128 stands for zero in the data rows.
Here is a table of points, one per row:
[142 150 110 149 143 160 140 159 166 121 133 109  96 139 182 173 148 129
 148 155 121 102 145  96 103 153 137 167 136 152 152 138 117 145 136 131
 132 107 159 123  82 136 100 160 105 146 139 136]
[161 120 121 142 138  86  93 116 134 108 105 130 121 125 102 129 130 111
 151 153 161 108 116 123 136 151 130 154 103 145 135 140 196 124 140 151
 141 108 150 159 131 152 157 158 126 108 108 152]
[111 102 117 150 110 135 149 134 141 148 152 131 138 148 152 111 150 168
 114 146 115 109 159  95 154 153 147 144 128 144 141 139 189  92 155 137
 148 157  94 119 156 126 104 140 105  97 141 133]
[153 166 142  95  91 110 154 153  99  88 109 117 159  84 162 118 124 137
 114 142 102 156 169 154 134 114 116  89 151 136 101 151 118 103 137 111
  75 137 128 148  99 109 128 152  98 102 154 153]
[163 161 163 119 153 135 112 103  92 116 137 102 108 157 144 166 144 114
 148 128 110 119 154  96 157  95 126 147 121 146 128  74 136 143 145  85
  94 141 113  97 134 138 147 108 159  99 114 127]
[155 117 129  87  91 108  88 119 151 124 141  94 126  82 128 131 113 118
 117 104 175 167 134 100 107 152 103 127 122 127 148 121 103 115 149 121
 148 144 125 134 149 139 115  90 154 138 150 116]
[160 125 119  94  91 115 171 147  94 107  86 120 114 130 138 105 113 159
 139 155 161 102 126 129  97 104 145 148 102 148 130 121  97 167 146 155
 123 169  90 150 150 130 135 101  89 103 141 139]
[136 107 166  98  84 169 109 160 169 120  77 122 103 146 105 142  97 103
 138 105 155 146 114 114 155 118  98 115 160 126 146 113 113 150 128 111
 127 154 138 159 119  88 109 146 147 158 123 143]
[ 87 153 112 123 142  93  96 132 106 150 121 109 145 157 122 145 161 113
 100 128 157 105 118 132 172 151 142 110 121 139 137 115 133 146 145 122
 138 172 139 106 112 130 135 168 126 151 154 105]
[122 136 112 150 115 112 138  75 102 123 134 140 143 135 168 118 133 108
 132 158 112 118 102 149 136 154  73 138 156 136 132 132 108 154 133 113
 137 121 147 161 152 154 149 114 153 172 116 151]
[ 98  93 115 140 132  96 125 140 113 112 143 166 122 143 167 118 131 121
 101 157 174 126 123 105 162  96 158 121 151 103 112  93 113 137  91 119
 138  84 123 159 125 133 112 106 133  98 120 100]
[120 115 111  85  83  98 126 153 126 152 148 140 169 148 154 122 152 149
 108 142 139 114 134  94 150 113 137 142 143  97 132 143 115 146 135 159
 132 127 118  89  87 119 154 129 137 168 111 164]
[171 120 122 150 139 143 100 104 160 146 124 136 151  97 119  89 163 118
 127 144 134 117 151 155 156 158 149 139 108  81 132  94 114 127  83 124
  98 131 107  83 148 144 139 127  98 108 168  99]
[158 110 113 132 149 158  95 122 131 101 142 106 106 138 157 132  97 176
 112 154 111 157  76 171 128 158 166 152 145 150 108 115 124  83 139 108
 146 103 142 120 138 111 146 139 160 154 125 151]
[134 128 124  78 127 153  96 149 144 116 139 161 114  90 121 129 166 126
 102 101  99 119  84 110 116 107 133 148 108  90 148 148 130 133 127 117
 144 106  87 160 159  92 121 166 131 147 114  73]
[108 125 123 117 135  96 113 158  92 110 116 144  89 137  99  92 108 111
 132 147 107 182 140 131  96 169 141 128 131 155 136 128 139 153 129 157
 127 101  94  73 114 147 123 156 136 157 117 115]
[145 114 102  78 129 147 149 110 119 115 152 118 173 160  98 134 146 160
 171 148 168 113 159 137 124 101 145 138 117 150 118 137 106 132 130 113
 114  99 165  87 141 110 138 139 159 139 127 113]
[163 148  95  92 131 130 133  97 117 130 138 176 147 138 111 113 109 142
 120  77 135 103  92 143 152 167 140 137 152 154 149 149 164 134 117  93
 142 157 134 117  77 134  84  92  86 100  91 144]
[138 118 105 166 125 133 152 116 130 109 122 112 132  74 105 109 155 109
 147 100 103 109 103  97 167 110 152 157 108 127 127 146 113 138 153 112
  98 112 140 122 154 130  62 107 169 142 114 158]
[120 115 169 129 103 148 140  92 143  99 143 138  81 130 125 165 148 114
 131 139 161 144 113 147 161 145 102  99  93 147 144 146 121 132 144 106
 143  94  91  81 144 114 126 111  95 128 121 144]
[111 137 162 123 125 122 136 149 170 113 152 131 106 131 136 109 153 103
 131 136  93 132 144 157 132  95 155 124 162 144 139 111 124 155 149 175
 170 167 140 111 126 149 131  97 144  93 120 125]
[ 96 120 110 131 160 155 120 151 141 117 114 160 148 139 106 180 152 139
 143 154 107 164 144  90 146 161 137 133 135 111 134 107  98  99 147 110
 140 171 160 134 156 144 119 142  90 128  96 153]
[129 113 148 126  90 147 168 123 133 122 140  98 138 135 100 154 136 130
 130 139 108  88  91 120 135 166 131 102 111 140  61 127 116 143 132 150
 125 108 109 115 140 152 146 161 126 151 104 117]
[138 139 105 117  86 161 119  92 125 162 117 184 108 159 154 130 112 142
 136 103 110 154 119 137  99  99  91 128 105 143  80  90 166  94 108 169
  93 159 131 137 164 149  96 162 145 111 140 132]
[ 92 108 108 139 143 125 100 144 119 108 151  97 106 119 119 107 132  96
 126 128 121 109 118 119 150 113 107 155 187 131 121 106 116 149  95 120
 118 117  94 139 127 139 141 117 137  92 114 139]
[131 177 105  98 151 148 159 107 165 130 144 124 115 125 127 123  96 118
  91 101 102 116 127  96 160 107 145  88 148 141 120 123 110 120 119 132
 131  94 151 153 154 144 147 120  79 112 165 136]
[ 87 132 109  86 118 156 128 155 109 172 113  94 107  96 174 102 106 129
 168  98 119 150  93  99 108 111 130 119 102 111 116 108 170  78 139 130
 100 105 143 144  93 136 134  86 114 115 133 147]
[154 128 151  96 170 100 175  97 165 118 132 163 111 138 116 124 143 130
 110 104 168 101 149 151  93 120  97 125 174  92 124 136 136  78 155 142
 132 122 100 151  90 145  98 108 152 170 125  94]
[ 95 114 123 122 146 152 152 145 131  93  96 105 115 158 121 100 150 161
 105 142 104 119 144 103 159 146  69 159 125  99 147 161 111  85  88 144
 152 138 112 115 121 144 148 113 137  99 114 107]
[147 118 101 118 141 129 163  97 166 191 131  99 115  90 116 162 107 161
 119 135 155 174 163 158 138 160  96 139 112 114 106 135 147 172 118 108
 147 119 110 158 113  85 146 148 153 117 111 149]
[ 95 154 117 150 127 128 128 153 107 120  75 126 161 142 131 121 153 136
  99 131 164 133 122 148 109 132 167  90 148 148  93 156 150 147 141 112
 156  97 141 153 147 156 129 130 149 119 151 142]
[139 112 154 149 174 123 115 100 117 103 124 104 180 155 174 135  92 116
 154  80 147 153 151 109 115 133 150 127 101 136 149 130 104 139 124 182
 139 125  82 148 113 141  94 158 140 130 109 150]
[160 177 164 166  99 130 164 121 105 166 127 160 124 153 120 100 101  96
 102 102 164 165 118 100 152 161 121 146 135 134 112 138 116  96 138 161
 145 116 155 124 142  74 157 106 149 121 102  84]
[100 111 133 154 145 158 132  93 108 150 139 165 101  84 102 135 169 126
 138 138 148 112 137 136 147 104 153 142 133 158 137 141 107 104 122 177
 124 156 129 142  81 110 159 115 148 108 173 151]
[111 118 116 162 138 100 152 160 119 162 134 144 109 116 107 136 149 168
 113  70 126 107 129 136 109 108  99  96 139 134 167  68 110 136  87 119
 128 103 156 142 130 129 142 143 155 114 148 158]
[103 180 111 146 150 158 142 144 143 144 142 138 149  93 126 101  98 126
 125 155 132 125 105 112 117  90  80  91  89 122 113 122 107 136 129 109
 137 109 154 100  90 148 126 162 123 109  90 126]
[139 120 154 119 131 114 107 150 134 169 149 119 130 159  98  93 124 113
  89 154  96 119 159 147 105 113 147 128  99 150 140 109 109  99 156 123
 143 129 114 166 118 126 129 125 133 164 112 149]
[ 87 165 177 145 115  85  99  80 172 147 127 118 121 134 129 101 131 188
 161 108 121 149 110  92 102 129 124 147 142 152  85 144 118 137  87 147
  97 151 165 132 124 103  88 122 109 130 117  87]
[122 180 109 157 132 103 114 156 161 104 142 110 171 117 112 133 113 117
 122 148 163 134 147 131 111  91 110 156 154 145 128 121 154 120  89 120
 133 143  83 125 163  85 137 113  84 168 122 155]
[139 110 122 163 108 155 103 120 159 106 115 147 120 133 109 106 146 121
 120  96  95 147 157  96 104  98 146 125 115 104 122 129 133 157 154 103
 150 104  99 121  94 126 158 127 131 150 123 142]
[151 104 112 138 146  89 138 149 146 114 140 112 133 155 156 101 148  93
 134 138 120 108  93 144  93 156 122  86  90 139 116 151 104 122 100 101
 148 174 158 136 137 110 139 131 135 125 167 141]
[144 123 119 150 139 134  93 144 103 126 138 124 100 139 177 139 151 118
 174  84 109 103 181 129 110 149 139 130 112 116 120 148 109 136 138 111
 148 109 151 154 151 136 145 138 104 152  98 126]
[ 88 105 135  98 112 142 152 104 119 108 112 109 159  85 144 147  85 105
  88  80 150 120 153 156 103 110 156 158 130 112 143 128 135 142 148 109
 136 162 172  89 160 115 150 161 135 140 120 122]
[135 112 123 164  87  96 138  94  91 139 135 117 134 105 121 166 100 113
 156 140 123 170 107 144 110  94 160 149 133 107 135 146 114  84  85  96
 155 158 101 146  84 149 111 155 100 154 152  84]
[140 121 178 117 161 131 119 162  95 168 146 127 145 118 106  99 107 143
 158  93 113 141 105 155 167 120  85 137 128 141 112 150 116 127 146 120
 134  98 129 135 148 143 118 163  92 114 176 144]
[135 157 153 158 140 135 100 148  94 121 149 127 109 153 108 167 105 168
 110 128 143 115 102 145 101 129  99 145 151  48  83 144 142 154 157 168
 137 151 153 116 134 121 100  98 117 102 168 142]
[153 108 162 112 134  98 101 138 120 176  73 121 131 130 128 176 126 108
  92 147  98 104 128 154 118  93 131 147 126 144 140 160 112 118 118 149
  98  89 117  87 136 125 122  93 114  97 100 150]
[130 112 104 120  97 125 116 121  95 104 121 117 167  96 114 160 106 111
 133 142  90 125 154 144 138 159  89  89 141 144 143  88 174 129 115 148
 149 122 156 117  96  81  76  95 139 141 166  87]
[151 108 107 159 154 120 118 150 158 118 105 128 102 118 140 113  82 156
 134 141 130 107 139 125 165 106 137  71 167 130 146 130 142 123 161 129
  86 160 102 107 146 138 149 146 145 110 139  76]
[142 131 124 118 148 166 161 100  97 122 137 106  93 151  98  96 125 122
 143 162 129 114 137 123 128 109 162  93 114  91 155 150 161 144  86 126
 111 115 159 154 140 129 129 145 129 163 112 146]
[121 106 143 146 146 144 138 156 123 121 148 116 152 128 142 155 166 123
 121 135 139 160  92 154 105 116 103  97 103 151 139 141 182 154 119 138
  84 156 153 130 141 145 152  85 115 165 109  84]
[111 135 100 137 109  93 111 118 141 104 136 142 121 160 107 118 135 110
 126 136 104 174 128 162 105 154 150 157 104  94 154 130 127 141 157 124
  77 100 140 161 138 129 138 144 151  92 126 120]
[ 89 130 162 125 146 154 108 154 144 153 140 183 137  97 112 150  85 112
 130 137 121  95 158 125 129 149 158 147  94 121 125 133 125 112  85 108
 114 157 101 123  99 149 134  91 158 125 154 108]
[ 99 125 141 132 136 112 165 101 107 146 106 127 160 144 124 131 141 129
 180 147 101 108  94 136  84 162 124  87 146 112 153 110 114 129 157 107
 130 104 109 102 144 120 142 105 112 117 110 122]
Along one direction, these points spread out more than along any other. Take the direction at right angles to it along which they spread out most. Then take the direction at right angles to both along which they spread out most. Go by this last direction. Where along it does each point below lie, from 0 to 99? 50 is the average, and the first point above lies past it. One standard deviation of the points above along it is 16.
[139 112 154 149 174 123 115 100 117 103 124 104 180 155 174 135  92 116
 154  80 147 153 151 109 115 133 150 127 101 136 149 130 104 139 124 182
 139 125  82 148 113 141  94 158 140 130 109 150] 34
[151 104 112 138 146  89 138 149 146 114 140 112 133 155 156 101 148  93
 134 138 120 108  93 144  93 156 122  86  90 139 116 151 104 122 100 101
 148 174 158 136 137 110 139 131 135 125 167 141] 62
[122 180 109 157 132 103 114 156 161 104 142 110 171 117 112 133 113 117
 122 148 163 134 147 131 111  91 110 156 154 145 128 121 154 120  89 120
 133 143  83 125 163  85 137 113  84 168 122 155] 32
[138 118 105 166 125 133 152 116 130 109 122 112 132  74 105 109 155 109
 147 100 103 109 103  97 167 110 152 157 108 127 127 146 113 138 153 112
  98 112 140 122 154 130  62 107 169 142 114 158] 53
[ 95 114 123 122 146 152 152 145 131  93  96 105 115 158 121 100 150 161
 105 142 104 119 144 103 159 146  69 159 125  99 147 161 111  85  88 144
 152 138 112 115 121 144 148 113 137  99 114 107] 52
[138 139 105 117  86 161 119  92 125 162 117 184 108 159 154 130 112 142
 136 103 110 154 119 137  99  99  91 128 105 143  80  90 166  94 108 169
  93 159 131 137 164 149  96 162 145 111 140 132] 73
[144 123 119 150 139 134  93 144 103 126 138 124 100 139 177 139 151 118
 174  84 109 103 181 129 110 149 139 130 112 116 120 148 109 136 138 111
 148 109 151 154 151 136 145 138 104 152  98 126] 57
[ 87 132 109  86 118 156 128 155 109 172 113  94 107  96 174 102 106 129
 168  98 119 150  93  99 108 111 130 119 102 111 116 108 170  78 139 130
 100 105 143 144  93 136 134  86 114 115 133 147] 85
[131 177 105  98 151 148 159 107 165 130 144 124 115 125 127 123  96 118
  91 101 102 116 127  96 160 107 145  88 148 141 120 123 110 120 119 132
 131  94 151 153 154 144 147 120  79 112 165 136] 81
[ 88 105 135  98 112 142 152 104 119 108 112 109 159  85 144 147  85 105
  88  80 150 120 153 156 103 110 156 158 130 112 143 128 135 142 148 109
 136 162 172  89 160 115 150 161 135 140 120 122] 27
[ 98  93 115 140 132  96 125 140 113 112 143 166 122 143 167 118 131 121
 101 157 174 126 123 105 162  96 158 121 151 103 112  93 113 137  91 119
 138  84 123 159 125 133 112 106 133  98 120 100] 51
[103 180 111 146 150 158 142 144 143 144 142 138 149  93 126 101  98 126
 125 155 132 125 105 112 117  90  80  91  89 122 113 122 107 136 129 109
 137 109 154 100  90 148 126 162 123 109  90 126] 82
[111 102 117 150 110 135 149 134 141 148 152 131 138 148 152 111 150 168
 114 146 115 109 159  95 154 153 147 144 128 144 141 139 189  92 155 137
 148 157  94 119 156 126 104 140 105  97 141 133] 53
[160 177 164 166  99 130 164 121 105 166 127 160 124 153 120 100 101  96
 102 102 164 165 118 100 152 161 121 146 135 134 112 138 116  96 138 161
 145 116 155 124 142  74 157 106 149 121 102  84] 43
